Named turns come first, each shown by rows before and after it. Which turns, in which order, take the first row of each pair that follows to the second? Write the first one first, as in the answered first pair.
turn k667:
[ 13.5  18.7  16.5   8.8   1.6 -48.9   0.1  28.6] => [ -6.6  27.2  22.6  15.5  24.4 -41.8  -9.5  16.6]
[-5.7  6.6  7.4 -0.7 -1.6 -7.6  6.1  0.2] => [-8.6  7.9  7.9 -0.9 -0.4 -4.1  5.1 -0.9]
[ -2.8   3.4   3.3  -1.6  -6.7 -27.2   4.2  -2.5] => [-11.5   6.5   6.3   1.8   2.6 -24.2   0.3  -8.0]
[ 17.8 -12.2 -10.3   5.0  -0.5  -6.4  13.8   5.0] => [ 12.5  -8.9  -7.9  10.7   9.9 -13.1  12.5   1.8]
turn k795:
[ 5.2 -8.4 -9.6 26.5 18.7 -2.0 18.6 -6.5] => [-9.9 26.2  7.6 -0.8 13.7 17.6 -7.9 16.2]
[ -2.4   3.6  -9.8 -15.6 -17.3  -1.8   3.6  -5.0] => [ 11.0  -5.8 -12.6   8.9   4.1  -8.5  14.1  -3.6]
[ 18.0  17.2  10.4 -34.4 -14.6  18.6  -4.1  14.4] => [ 25.1 -19.5  -9.2 -16.9 -23.6  -0.7  20.5 -15.4]
[ -6.8  -5.0   4.5 -15.8   1.9   6.5   1.4  -6.7] => [  0.0 -13.1   1.1  -3.7   9.7   2.0   8.2  -8.0]
turn k521:
[  0.6  -0.7  -3.8 -18.1 -12.2  -9.0   2.7  19.2] => [  3.3   1.1  -1.4 -14.3  -5.8 -11.9   2.7  23.8]
[-21.5  13.2   0.3  -6.3  -7.3 -53.1  -1.0 -22.5] => [  5.1 -10.2 -20.7 -25.9 -49.8  11.7   4.6 -14.9]
[ -2.3   7.4  11.1 -13.0   5.0 -12.5  -6.2   3.3] => [ -2.1   2.3   5.3 -20.9  -7.8   0.5  -5.6  -1.2]
turn k959:
[ 16.9 -15.6  -7.7  14.1  -1.5 -14.5  19.3  -2.3] => [-19.5   2.7   3.5  10.0  18.5 -12.2   0.6 -19.4]
[ 12.5  -7.8  10.1  -1.4 -11.9  -9.8   1.8  11.9] => [-12.8  -3.3  13.0  -7.0  -8.0 -11.7  -6.7  -8.7]
[-26.9   3.3  12.5  26.2   5.0  -8.6   5.5  -7.7] => [ 4.8 -1.4  9.4 32.5  0.7 -5.9 14.9 18.2]
turn k740:
[-18.2  -0.8   2.7  31.0  23.1 -28.7   7.7 -16.9] => [-13.1  -2.2   1.1  33.6  22.8 -30.1  10.7 -12.4]
[ 16.4 -17.4  -7.7  19.7  15.0   9.6  13.5  -1.1] => [ 14.4 -23.0 -11.7  14.6   5.5   7.7  16.1  -7.4]
[  8.0 -24.6 -13.5 -13.6 -29.2  52.0   6.8  -0.4] => [ -6.2 -17.4  -9.8 -17.3 -23.8  57.7  -0.9  -7.3]
Then:
(two turns a pair)
[-23.9  -6.7  20.6  20.1  21.6   3.0 -14.6 -22.0] => [-13.0 -14.4  10.9  -3.6 -15.1  37.7 -15.9 -14.4] : k667 then k667
[ -1.9  -8.9   0.5  13.4   6.0 -24.8  14.0 -10.5] => [ 17.4 -18.6  -7.8   9.6  -8.7   6.5  17.9   0.4] : k521 then k521
[  2.1  20.2   0.3  23.2  47.2  -6.6 -14.0  15.2] => [10.8 12.2 -4.1 28.6 47.3 -0.7 -9.0 15.7] : k740 then k667
[  1.0   8.6  -7.8 -23.0 -26.3  50.1 -23.1  14.2] => [  7.0  15.2  -2.9 -15.4 -13.2  50.6 -26.0  25.4] : k740 then k740
[ 24.7 -16.8 -14.1  31.5  16.7  -3.0  -0.2  -4.3] => [ 22.5  16.4   1.6   2.4   4.6  13.2 -22.7  29.6] : k795 then k740
[ 14.5  17.0  10.4   7.3  11.2 -42.6   5.4  32.8] => [-29.0  25.4  10.4 -28.1 -16.5 -29.6 -12.2   2.4] : k667 then k795
[-16.8  -2.2  -2.1  -3.9  -8.9 -37.1   1.2 -18.0] => [-27.2   9.2   4.7   1.4  10.5 -26.6  -9.8 -17.9] : k667 then k740
[-34.5  14.4   5.7 -12.6  20.8  -5.6 -17.1 -30.3] => [-14.4 -20.0 -14.5   7.0  16.7  -0.5   6.5 -45.1] : k667 then k795
[-19.3 -15.0  -8.2   9.7   2.6  31.7 -10.9   2.4] => [-9.4 -6.3  1.4 27.0 26.0  1.3 -6.8 17.6] : k959 then k521
[-11.7 -31.8  -6.6 -24.3 -25.2  -0.3  19.8 -25.6] => [  6.0 -19.2   6.5  23.1  45.0  12.1  16.9  -0.9] : k795 then k667
[  3.5   2.2  -1.8   7.2 -18.9 -28.5   8.4   3.8] => [ -2.0  11.8   6.6  15.8   3.2 -29.0   2.3   6.2] : k667 then k959
[-14.3   7.8  18.4  27.5  57.6 -31.5   8.1  -3.1] => [-5.2 10.2 16.9 31.2 65.2  4.1  2.0  8.5] : k667 then k740
[  5.2 -22.4  -6.6  36.2  37.3  16.7  10.2 -13.4] => [ -2.5  14.3   6.2 -18.3  -3.4  49.2 -20.2  20.3] : k795 then k667
[  2.3 -20.1  -8.8  15.2   8.1  -7.8   6.6 -22.9] => [16.9  5.1  5.3 15.2 23.1  1.5 -4.6 16.5] : k795 then k740
[-11.1  -7.5 -12.2 -29.4 -43.9 -42.2  10.0  -9.0] => [-52.2  16.3   1.1 -30.2  -9.2   1.8 -19.6 -26.0] : k521 then k959
[  4.8   8.2   2.7 -10.3  -7.1 -12.7   2.7   9.1] => [ 10.2   5.1   2.1  -0.5   1.8 -14.8   6.3  10.1] : k795 then k795
[  2.8 -11.7   8.4 -33.3 -58.2 -17.8  13.7 -13.7] => [  0.9 -23.7   9.8  13.3  -7.0 -51.4  27.3 -32.4] : k795 then k521
[-19.6   1.3  -8.3 -16.0  -7.3 -12.7  -5.7 -12.6] => [15.6  5.2 -4.6  7.3 16.5 -2.5  0.1 22.7] : k521 then k521
[-45.1 -26.6  -7.8  28.6  10.2   3.5   8.9 -27.2] => [ 14.6 -21.5  -3.9  43.8  18.1   9.6  19.0  34.6] : k959 then k740
[  2.7  14.6  16.0  24.2   8.6 -28.9   1.2   2.5] => [-18.8  20.7  16.9  15.6  14.0  10.9 -15.2 -11.7] : k667 then k667
[-41.3   4.2   6.2 -19.4  -9.1  14.0 -20.7 -19.6] => [-33.0  12.5   9.8 -23.5  -9.0  23.9 -25.8  -3.0] : k667 then k740
[ -7.7   3.1   5.6  -1.1  11.5  20.0 -12.9  15.7] => [ 4.3 -2.7  2.0 -4.5 -0.5 20.2 -7.3 22.8] : k667 then k740
[ 6.6  9.4 21.5 21.4  9.9 26.7 -8.3 13.1] => [20.3 -4.6 14.1 28.4  5.2 20.3  3.1 11.6] : k959 then k795
[ -0.3  -4.7  13.1   7.4  12.7  13.0 -14.6 -13.4] => [ 10.8 -11.0   8.1  -2.3  -6.9  20.8 -10.8  -6.1] : k667 then k667
[ 38.3   4.2 -12.1  35.3  18.5  45.7  10.1  25.2] => [-48.2   4.5 -12.6  -9.0 -20.1   0.7  -2.7 -54.6] : k521 then k521
[-24.7  18.6  14.3 -10.5  12.9 -18.6  -9.5  -7.3] => [-29.7   2.1   4.5 -10.4   3.3 -13.1  -2.8 -27.6] : k795 then k667
[  2.7  17.4   6.6 -15.7  -6.3 -32.8  -5.1  19.3] => [  7.6  -0.1  -3.1  -9.4 -12.4 -41.8   7.6   6.3] : k740 then k795
[  2.1   2.9   7.8 -14.7 -28.6   4.2 -14.2  20.9] => [ -4.3   7.4   9.5 -15.4 -25.3   6.5 -18.2  18.7] : k740 then k740
[ 7.3 -8.8 -3.2 -3.0 -8.3 38.9  0.5 -5.0] => [ 3.7 -3.4  0.2 -2.2 -1.9 41.5 -2.9 -3.7] : k740 then k740
[ 9.9 -6.5 -9.0  3.0 -1.4 20.6 -2.4  1.1] => [ 7.2 -2.5 -4.2 11.7 13.9 16.4 -4.0  1.5] : k959 then k521
[-24.9   5.3   1.0 -13.4   3.0 -10.3  -1.8 -22.2] => [ 13.9   1.1   1.4  15.5  27.4 -10.6  10.9   8.6] : k795 then k959
[-18.9   5.6  13.7  12.4  17.1  19.8 -12.7 -13.1] => [-0.1 -5.5  4.3  9.9  0.7 39.5 -6.4 -5.2] : k795 then k521
[  4.4   3.3   4.5  -6.7 -24.5 -18.4   1.9  -2.0] => [ 23.6  -1.8   2.5   7.5 -13.3  -8.3   8.0  10.1] : k521 then k795
[ -9.5  14.6   0.8  -2.8   0.7  20.1 -11.0  -6.8] => [ 4.0 12.5  1.7 10.4 12.2 19.6 -5.9  2.5] : k795 then k959
[  9.2 -22.3 -10.3   7.0  -4.6  31.8  11.5 -11.6] => [ 22.9 -26.0 -10.5  13.3  -7.6   5.9  21.8  -3.7] : k667 then k667
